Some points, one per row:
[-1.05 -2.41 0.85 -1.37 0.23 0.32 -0.22 0.15 -4.39 -2.46 0.70 -0.68
 -0.02 0.82 0.53 -0.38]
[-1.42 -3.48 0.04 0.38 1.50 0.63 0.58 -2.52 -0.60 0.82 -1.26 -0.76
 -0.17 0.13 0.68 -0.73]
[0.10 0.22 0.31 2.82 0.74 -0.34 -0.36 1.20 0.21 0.04 1.93 -1.11
 -0.68 -1.27 0.28 -0.88]
[-0.33 0.58 0.03 0.04 -1.83 0.13 0.27 -0.42 -0.86 0.69 0.18 1.13
 -0.20 -0.04 0.71 0.85]
[-1.13 1.39 -1.22 -0.84 0.81 -1.81 1.48 -0.90 0.70 -2.07 -0.08 -1.32
 0.86 -0.14 -0.98 0.84]
[-1.48 -5.04 -0.52 -1.03 0.64 -0.33 0.22 -0.86 -0.34 0.59 -0.91 -0.50
 -0.97 -0.50 0.74 -0.10]
[0.09 -0.01 0.33 2.88 0.94 0.13 -0.20 0.41 0.35 0.50 0.17 -0.58
 0.94 -1.27 0.71 -0.66]
[-0.97 -1.32 1.02 -0.80 0.26 0.33 -0.25 -0.05 -2.99 -1.35 0.31 -0.46
 0.44 0.02 0.08 -0.16]
[-0.94 0.53 0.17 0.76 -0.15 0.87 0.46 0.14 0.22 0.67 -0.30 -0.21
 1.09 -0.33 -0.42 -0.30]
[-0.77 0.72 2.00 -0.56 0.32 -0.65 0.31 -0.16 0.87 0.37 -0.06 -1.08
 -0.50 0.77 0.15 0.47]
[-0.77 0.84 -0.14 -0.20 -0.05 0.26 -0.21 0.68 -0.14 0.38 -0.30 -0.21
 0.14 -0.02 0.08 0.03]
[-0.70 0.95 -0.50 0.04 -1.10 -0.60 0.19 -0.08 -0.51 0.29 0.03 -0.30
 0.39 0.29 -0.03 0.32]
[1.85 -0.06 0.03 0.68 -0.04 -0.93 -2.14 -0.43 0.49 -0.52 -1.73 -0.16
 0.86 0.04 -0.15 -0.06]
[-1.09 1.53 -2.66 0.24 -1.41 -3.03 2.29 -2.25 -0.88 -0.35 0.47 -0.58
 0.66 0.34 -0.56 -1.05]
[9.90 -1.66 -0.35 2.12 1.44 -4.12 -0.64 1.73 -1.39 0.79 -1.38 -0.59
 0.75 1.45 -0.57 0.40]
[-0.65 0.90 -0.13 0.46 -1.91 -0.68 -0.10 -0.29 -0.50 0.28 0.02 0.04
 0.65 -0.02 1.14 -0.33]
[-0.57 0.87 0.14 0.08 -0.40 0.71 -0.31 0.73 0.35 -0.13 0.97 -0.93
 -0.37 -0.45 0.59 -0.37]
[-0.77 1.20 0.32 -0.32 0.22 0.70 -0.79 0.39 -0.80 0.77 0.10 -0.25
 0.48 -0.30 0.04 0.96]
[-0.74 0.89 -0.76 1.49 -3.51 -2.92 2.58 -1.92 -1.17 -0.68 -0.12 0.80
 -1.00 0.09 -0.47 -0.42]
[-1.38 -5.17 -1.96 -0.77 -0.21 -0.17 0.19 0.72 1.20 -0.74 -0.26 0.58
 0.07 0.06 0.94 0.94]
[-0.37 0.30 1.79 1.57 -2.99 0.05 1.88 1.38 1.06 -2.45 -3.56 -0.16
 -1.57 -0.51 -0.28 -1.20]
[-0.79 -0.29 1.55 -0.82 0.45 0.81 -0.48 0.30 -3.77 -1.56 0.02 -0.72
 0.15 -0.06 0.09 -0.51]
[0.82 0.54 0.16 -0.43 -0.66 0.91 0.05 -0.10 0.21 -0.11 0.06 -0.23
 0.01 -0.40 -0.16 -0.36]
[-1.18 -3.07 0.69 -1.51 -0.09 -0.87 -0.10 0.28 -0.66 0.68 0.10 -0.08
 -0.33 -1.10 -0.73 0.21]
[0.53 0.61 0.25 -0.54 -0.93 1.39 1.27 0.42 -0.06 0.26 -0.15 0.16
 0.14 -0.29 0.08 0.08]
[-0.76 0.69 -0.02 0.01 -0.82 0.68 -0.83 0.75 0.05 0.51 -0.33 -0.08
 0.23 0.24 -0.02 0.06]
[-0.76 1.71 2.23 -0.94 2.45 -0.89 0.41 0.07 0.17 -1.04 -0.05 1.43
 0.28 -0.62 0.76 0.33]
[-0.61 0.23 0.32 0.18 -0.60 0.73 -0.11 0.89 -0.17 -0.24 -0.34 -0.36
 0.13 0.65 -0.47 -0.54]
[1.70 0.29 -0.22 -1.41 -0.95 0.75 -2.51 -2.68 1.33 -1.65 -0.23 0.37
 -0.66 -0.44 -0.88 -0.53]
[-0.84 1.29 -1.49 -0.20 -0.16 0.25 -0.91 0.11 -0.85 1.72 0.43 0.45
 -0.07 0.57 -0.06 0.56]
Then 16 other points, each followed by its number:
[-1.03 1.17 -1.90 -0.33 -0.06 -0.18 -0.46 -0.19 -0.83 1.60 0.33 0.18
 0.29 0.39 -0.06 0.52] 0
[3.42 0.07 -0.24 -0.24 0.75 1.08 1.26 0.78 -0.01 0.28 2.82 -1.43
 -0.75 -0.47 0.79 -0.64] 1
[-0.08 0.78 0.34 -0.25 -1.08 1.08 0.26 0.11 0.23 -0.04 0.07 -0.27
 0.09 -0.23 -0.26 -0.48] 2
[1.71 -0.36 0.31 2.92 0.87 -1.20 -1.26 0.30 0.23 0.31 -1.72 -0.63
 1.83 -0.33 0.18 -0.23] 3
[1.13 0.75 -0.09 -1.14 -0.63 1.89 0.24 -1.23 0.63 -0.55 0.94 -0.50
 -0.37 -0.49 -0.26 -0.42] 4
[-0.79 1.01 -0.94 -0.13 -0.32 0.69 -0.96 0.74 -0.23 1.13 -0.35 0.04
 0.10 0.30 0.09 0.01] 5
[2.65 0.15 -0.03 -1.29 -0.50 2.00 1.67 -0.38 0.27 0.23 0.42 0.51
 -0.14 -0.11 0.25 0.28] 6
[-1.02 -0.52 -0.45 0.80 -0.65 0.24 -0.46 1.16 1.83 -0.28 0.76 -0.51
 0.59 0.24 1.16 0.23] 7
[-0.77 0.63 0.37 0.27 1.85 2.09 -0.62 0.74 -3.49 -1.86 0.04 -0.55
 -1.97 2.78 -0.54 -0.28] 8
[0.21 0.70 -0.20 -0.51 -1.28 -0.68 -3.35 -2.08 0.36 -0.85 0.01 0.57
 -0.17 -0.12 0.51 0.50] 9
[-1.23 -3.68 -0.71 -1.07 0.01 -0.60 0.04 0.24 1.21 1.24 -0.33 0.13
 -0.52 -0.42 -0.01 -0.27] 10
[-1.02 1.25 -1.85 -0.33 0.07 -0.51 0.27 -0.11 -0.32 0.45 -0.05 -0.29
 0.43 0.14 0.04 -0.18] 11
[-0.67 0.89 0.68 0.22 -0.71 0.42 0.76 1.31 0.28 0.13 -0.18 -0.20
 0.33 0.41 0.15 -0.77] 12
[-0.77 0.97 0.14 0.31 -0.04 0.37 -0.14 0.08 -0.37 0.19 0.74 -0.19
 0.40 0.14 -0.72 1.08] 13
[-0.78 1.95 2.96 -1.22 3.33 -1.63 1.13 -0.01 1.18 -1.86 0.14 1.87
 0.40 -0.19 0.99 -0.45] 14
[-0.69 1.63 3.47 -1.16 2.58 -1.93 1.13 -0.47 1.39 -1.53 0.44 1.42
 0.36 0.24 0.97 -0.24] 15
Which of these numbered points is nearest to each point below by angle, seen from the average point of the first points? Its number follows each.
[-0.81 0.91 0.26 -0.28 -0.24 0.40 -0.56 0.39 -0.37 0.52 0.27 -0.35
 0.70 0.23 -0.57 1.39] > 13
[-0.03 0.67 0.38 -0.47 -0.98 1.26 0.74 0.25 0.02 0.21 -0.05 0.10
 0.01 -0.05 -0.46 -0.37] > 2
[0.84 0.48 -0.16 -0.10 -1.06 -1.85 -4.42 -2.48 0.51 -1.68 -0.45 0.47
 -0.55 0.10 0.70 0.32] > 9
[1.53 0.54 -0.17 -1.49 -0.53 2.17 0.28 -1.58 0.67 -0.46 1.06 -0.49
 -0.58 -0.40 -0.32 -0.40] > 4
[-0.74 0.84 -0.29 -0.19 -0.74 0.56 -1.42 0.24 -0.10 0.68 -0.16 0.05
 0.20 0.21 -0.04 0.41] > 5
[-0.66 0.98 3.70 -1.10 1.19 -1.25 -0.17 -0.71 0.05 0.74 0.95 0.98
 0.37 0.38 0.42 0.29] > 15
[-0.86 1.32 -2.01 0.02 -0.76 -0.75 -0.24 -0.64 -1.15 1.71 0.66 0.48
 0.05 0.49 -0.04 0.24] > 0
[-0.96 -1.89 -0.19 2.65 1.63 1.49 0.57 -1.79 -1.42 -1.58 0.74 1.38
 -0.42 2.04 -0.68 0.01] > 8
[-1.04 1.36 -2.03 -0.27 -0.36 -0.66 -0.09 -0.59 -0.95 1.40 0.48 0.16
 0.46 0.34 0.02 0.29] > 0
[-1.05 1.36 -2.20 -0.79 1.11 -2.05 1.63 -0.83 0.52 -1.32 -0.41 -1.01
 0.04 -0.23 -0.16 -0.64] > 11
[-0.95 1.12 -1.26 0.02 -1.33 -1.05 0.00 -1.07 -1.18 1.21 0.60 0.21
 0.79 0.30 0.47 0.42] > 0
[-1.02 1.47 -2.22 -0.78 1.19 -1.37 1.23 -0.35 0.50 -0.90 -0.31 -0.72
 0.02 -0.09 -0.05 -0.56] > 11
[-1.49 -5.28 -0.31 -2.96 -0.41 -2.01 -0.33 1.59 0.04 0.46 0.80 0.93
 -0.74 -1.59 -1.27 -0.20] > 10
[2.17 0.26 0.00 -0.12 0.10 0.56 0.38 0.60 0.19 -0.03 0.95 -0.71
 -0.13 -0.54 0.46 -0.50] > 1
[-0.73 0.75 -0.04 -0.02 -0.48 0.53 -0.27 0.94 -0.06 0.57 -0.18 -0.10
 0.31 0.26 0.09 0.01] > 5
[-0.68 0.76 2.22 -0.63 0.30 -0.64 -0.04 -0.21 0.62 0.07 0.00 -0.82
 -0.18 0.49 0.08 0.96] > 15
[0.04 -0.09 0.56 2.71 0.38 0.01 -0.37 0.03 0.06 0.11 -0.55 0.10
 0.46 -0.71 0.11 -0.30] > 3
[-0.70 0.97 0.45 0.10 -0.79 0.48 0.37 1.02 0.12 0.51 0.21 0.03
 0.52 0.40 0.06 -0.69] > 12
[1.94 0.56 -0.09 -0.43 -0.01 1.29 0.71 0.16 0.18 0.08 1.33 -1.25
 0.19 -0.57 0.66 -0.65] > 1
[3.86 -0.12 -0.11 -1.03 -0.23 1.59 2.27 0.39 -0.12 0.52 0.28 0.84
 -0.32 -0.15 0.54 0.67] > 6
[-1.29 -2.96 -0.40 -0.21 0.68 0.39 0.17 -0.89 -0.39 0.32 -0.59 -0.57
 0.06 0.09 0.36 -0.36] > 10
[-0.86 1.00 -0.48 -0.24 -0.40 -0.10 -0.18 0.16 -0.27 0.41 0.11 -0.38
 0.71 0.29 -0.17 0.69] > 0
[0.69 0.56 0.04 -0.08 -0.58 0.29 -0.44 -0.02 0.31 -0.48 0.87 -0.23
 -0.47 -0.66 0.23 -0.37] > 4
[0.10 0.83 0.12 -0.37 -0.73 0.81 -0.45 -0.23 0.32 -0.34 0.74 -0.41
 -0.33 -0.48 0.18 -0.30] > 4
[-0.82 0.61 0.16 0.25 -0.74 0.44 0.10 0.79 0.38 0.36 -0.37 0.03
 0.48 0.50 -0.27 -0.41] > 12
[1.48 0.33 0.11 -0.39 -0.67 0.92 0.31 0.25 -0.02 0.05 0.43 0.44
 -0.77 -0.43 0.46 0.11] > 6
[-1.02 1.45 -2.16 -0.71 0.99 -1.33 1.08 -0.35 0.28 -0.73 -0.31 -0.52
 0.01 -0.16 0.05 -0.37] > 11
[2.89 0.20 -0.01 -0.15 0.03 0.18 0.07 0.60 0.20 0.08 0.12 -0.45
 0.29 -0.33 0.47 -0.36] > 1
[-1.10 1.73 -3.13 -0.45 1.84 1.48 -1.28 1.78 0.16 1.48 -1.64 0.85
 -1.73 0.14 0.03 -0.96] > 5
[-0.70 0.89 -0.14 0.62 0.69 0.89 -0.13 0.40 -1.51 -0.52 0.58 0.00
 -0.85 1.54 -0.81 0.54] > 8
[-1.33 2.05 -4.28 -0.87 1.81 -1.14 0.62 -0.35 -0.18 0.27 -0.54 0.00
 -0.60 -0.19 0.01 -0.90] > 11
[-0.96 1.44 -0.99 -0.50 1.64 0.52 -0.53 1.01 -0.38 0.46 -0.73 0.65
 -0.41 -0.56 0.12 0.24] > 5
[-0.21 0.85 0.16 0.92 -0.03 -0.20 -0.85 0.37 0.39 -0.66 2.14 -1.25
 -0.69 -0.78 0.00 -0.96] > 1
[7.77 -1.13 -0.22 1.64 1.39 -2.44 0.14 2.04 -0.95 0.75 0.11 -0.71
 0.06 0.48 -0.64 0.00] > 1
[-1.02 1.29 -1.29 -0.58 0.21 -0.85 0.52 -0.40 -0.10 -0.20 0.20 -0.67
 0.71 0.16 -0.30 0.60] > 11
[-0.91 0.50 3.47 -1.38 1.45 -1.84 0.50 -1.69 2.25 3.14 -0.11 -1.33
 -2.79 2.91 0.87 -0.54] > 15
[-0.73 0.69 1.97 -0.51 -0.06 -0.51 0.18 -0.06 0.96 0.06 -0.51 -1.39
 -0.55 0.87 -0.15 1.18] > 15
[-1.19 2.07 -3.10 -0.86 2.91 0.70 -0.83 1.29 -0.32 0.95 -1.36 0.96
 -1.36 -0.61 0.13 -0.20] > 5
[1.96 0.00 0.86 0.73 -1.77 0.99 2.38 1.58 -0.62 0.43 -1.50 1.61
 -1.26 -0.32 0.84 0.56] > 6
[-0.67 0.98 -0.73 0.75 -0.51 -0.42 -0.06 -0.35 -1.08 0.67 1.21 0.58
 -0.69 0.68 -0.49 1.00] > 0
[-0.77 1.61 0.77 -0.40 1.19 0.58 -0.63 0.69 -0.72 0.45 -0.13 0.92
 0.27 -0.60 0.55 0.37] > 5
